In the rows, 128 means zero.
One turn moves each row of this set onto another row. After a few examples, where does it send each row asked below?
maraz: [134 109 162 127 136 126 116 126  75 135  87 126 133 159 124 115 117 137
 167 127 106 111 100 120]
mifo: [158 150 153 105 120 119 151 133  72 119 103 115 132 126 124 158 111 110
 114 115 152 136 115 123]
Fur: [128 149 169 120 140 137 108 122 108 126 119 155 134 151 149 115 127 130
 163 134  80 126 109  92]
fek: [ 95 156 168 121 132 128 135 113 134 109 143 141  98 130 119 118 129 154
 102 108 142 160 139 107]
nuz: [114 120 148 129 167 145 129 139 115 104 122 159 100 143 149  95 118 151
 133 140  88 134 107 110]
zon: [138 145 160 141 155 100 123 147 137 185 117 139 137 103 152 132 143 123
 129 136 140 134 132 104]
vobig: [151 143 160  95  99 122 131 135  75 138 107 106 139 129 139 153 116 128
 129 112 151 120 111 135]
vubem: [105 100 131 144 111 116 146 143 128 127 102 138 107 112 130  98 139 135
 110 100 166 121 136 126]
zonev: [129 113 134 122 131 138 126 141  82 102 116 152 112 130 127  99 109 142
 144 121 105 121  78 148]
vad: [162 141 154 110  94 134 145 113  92 143 112  99 140 129 127 148 111 126
 123 130 144 129 108 126]
bof: [125 113 136 123 138 137 116 132  79 104 115 149 119 131 127  89 115 150
 139 119 110 115  79 147]
pofir: [123 160 157 122 128 147 144  95 133 117 142 139 112 127 126 117 128 141
  80 131 122 163 114 116]
Mol: [113 152 176 153 151  95 102 134 126 169 118 145 146 114 137 128 148 134
 136 129 143 150 131  97]
paze: [112 105 118 142 132 115 144 171 108 107  99 146 133 106 149 110 144 129
  97 109 143 130 138 132]
rige: [128 147 169 116 141 136 101 122 108 132 113 150 140 148 151 110 120 140
 161 136  78 122 118 100]
zun: [107 101 130 133 113 118 135 165 114 116 116 128 116 101 143 107 119 158
 122 110 166 124 140 136]
Komu: [106 169 169 117 140 136 125 107 126 112 130 159 105 127 135 114 126 140
  80 120 126 166 120 115]
Mina: [136 109 158 131 138 122 122 137  77 137  93 130 132 157 126 123 125 129
 172 127 101 114  93 119]
Geb: [156 143 155 100  98 120 148 132 106 148 110 111 117 114 130 147 101 123
 134 115 159 119 131 122]
gufi: [121 171 161 111 142 130 150 118 116 102 128 146 112 133 125 138 131 123
  84 113 119 165 136 108]
fim: [116 124 151 122 176 146 124 133 111 111 126 151 106 143 147  93 118 161
 129 140  87 132 108 117]
kun: [132 132 158 158 142 117 119 132 134 174 104 134 159 118 158 124 150 128
 120 153 123 141 130  96]
Nagu: [127 144 175 143 159 109 108 141 115 170  98 138 151 129 167 134 147 127
 124 143 136 139 131  90]
ros: [117 166 162 124 144 124 141 104 135 131 146 148  97 120 117 118 142 131
  92 109 145 154 113 111]
nav: [127 141 157 153 148  98 119 152 113 153  88 152 161 115 150 133 151 106
 120 130 127 143 142  97]
kilan: [ 99  91 132 137 122 121 139 160 108 117  94 134 112 120 139 104 133 151
  96 108 145 132 131 152]
buz: [113  86 120 154 113 128 145 146 120 128 101 127 130 112 139  98 141 146
 100 124 144 128 123 140]
Siti: [153 146 165 111 122 109 129 138  84 150 119 106 129 113 125 153 101 137
 142 125 168 133 113 126]

Mol -> fek
Komu -> kilan
ros -> vubem
And these:
kun -> pofir
nuz -> zonev
fim -> bof
mifo -> nav

One turn moves each row of this set onto another row. After a few examples, where does it send each row asked below?
lik: [114 125 146 126 134 129 120 120 161 117 122 124 121 163 126 128 107 136
 191 115 169  98 130 154 102 134 149 111 134 133 129 124 101 122]
bizo: [123 122 143 113 101 120 128 108 151 146 148 111 166 171 130 111  98 133
 139 139 101 115 124 103 111 153 132 112 151 112 128 117 150 129]
diro: [129 130 132 103 142 130 122 151 104 132 118 127  98 196 130 134 133 124
 125 121 150 114 126  77 137 148 112 141 134 119 132 126 137 117]
teli: [106 116 128 121 100 134 118 155 140 150 146 111 136 155 123 110 107 146
 159 139 113  86 128 102 124 105 134 118 147  89 148 124 131 135]
Velu: [121 122 151 115 128 137 119 112 153 118 117 115 118 164 117 138 119 144
 187 116 155  99 120 161 115 131 150 117 147 138 125 130 103 125]
Rogaz: [120 119 131 142 135 120 129 180 113 139 132 129 132  84 139 116 110 134
 119 136 129 121 121 170 117 144 105 162 129 122 145 127 110 114]
Meb: [130 127 129 153 143 130 131 133 106 115 140 117 106 104 127 128 122 127
 166 121 164 161 126  70 135 140  95 127 149 115 138 114 127 114]
ponom: [158 121 136 130 141 138 133 114 108 112 128 120 113 110 114 156 130 128
 154 129 124 167 111  85 152 143 104 134 159 127 120 120 137 123]
paz: [122 116 130 116 111 128 121 143 166 145 149 136 151 162 122 122  88 125
 151 144  99  99 130 103 113 129 138 105 133  92 134 116 143 135]
nosa: [131 131 152 115 125 121 123 106 151 112 112 120 135 169 126 135 117 148
 184 118 142 101 121 163 113 127 157 129 140 147 119 121 106 134]
Fuzot: [126 136 126 114 145 117 122 162 110 130 121 140 105 195 139 126 124 120
 129 121 156 111 133  71 128 142 115 140 117 115 134 116 136 120]
geni: [123 135 148 127 131 111 123 113 160 111 118 129 139 167 135 126 105 140
 188 115 156 100 130 157 101 131 156 121 126 142 123 114 105 132]
kolob: [172 138 127 137 140 110 134 128 112 102 122 146 137 113 128 151 120 132
 157 134 106 158 120  87 148 119 121 150 130 128 115  99 136 143]
zov: [144 142 121 162 143 102 132 146 112 106 134 143 130 107 142 124 112 131
 170 125 145 152 134  71 132 115 114 143 121 115 132  94 125 134]
pona: [135 120 140 132 137 116 136 152 122 136 131 130 146  93 138 123 106 124
 105 138 115 137 116 173 111 172 105 158 134 137 130 125 124 112]
Duf: [106 122 142 117  90 126 123 120 127 150 144  87 150 165 131 100 116 155
 147 135 116 102 122 102 122 129 128 124 165 110 142 124 138 130]
Tade: [122 133 138 144 128 141 134 113  97 111 108 121 114 160 120 127 128 131
 114 108 144 185 123 170 121 140 145 122 127 148 127 127 119 118]
lari: [105 133 127 157 128 143 128 144  91 114 111 121  98 150 122 117 128 138
 128 105 164 168 131 165 122 115 143 123 119 133 142 128 106 118]
tud: [142 135 133  97 139 119 124 142 105 127 112 132 112 201 132 139 133 126
 120 124 130 117 122  82 140 146 120 150 130 128 124 120 142 126]
mizan: [129 130 132 158 131 130 135 130 145 134 137 114 135  73 141 117 147 142
 107 134 109 116 112 108 129 121 173 107 122 133 145 120 137 130]
livap: [124 131 134 162 129 127 136 126 144 135 140 109 138  74 146 109 145 143
 107 131 119 120 115 104 124 129 169 105 122 135 148 119 137 125]
Lotoz: [119 135 118 159 138 134 127 158 110 107 111 154 107 151 123 127 113 125
 131 112 148 164 136 167 117 106 155 120  94 125 134 118 108 129]
Ved: [125 127 136 159 135 134 136 123 149 136 142 111 135  74 141 115 142 137
 105 132 119 124 114 104 123 138 167  98 124 133 145 123 139 121]
Legi: [136 135 129 146 137 131 133 128 117 105 109 153 122 160 120 138 111 119
 116 115 129 180 129 172 117 132 155 117 102 140 119 118 121 129]
kiza: [131 125 134 154 134 137 134 127 150 136 139 115 132  73 136 123 144 136
 105 135 110 121 112 108 129 130 170 100 124 132 143 125 139 124]
mubor: [134 118 131 136 141 116 132 174 128 135 133 144 142  87 136 126  99 121
 114 141 115 128 121 172 112 155 110 156 120 124 134 123 118 116]
livan: [141 142 128 108 142 108 124 154 112 126 115 146 119 200 140 132 123 122
 124 124 136 114 131  77 130 141 123 149 114 123 127 111 141 129]
lupi: [122 120 140 137 131 119 133 158 107 140 131 114 137  89 139 113 116 135
 111 134 130 132 117 171 116 162 100 164 142 134 141 129 116 109]

tud -> diro
Ved -> livap
And these:
kolob -> ponom
lari -> Lotoz
Duf -> teli
Rogaz -> mubor
nosa -> Velu

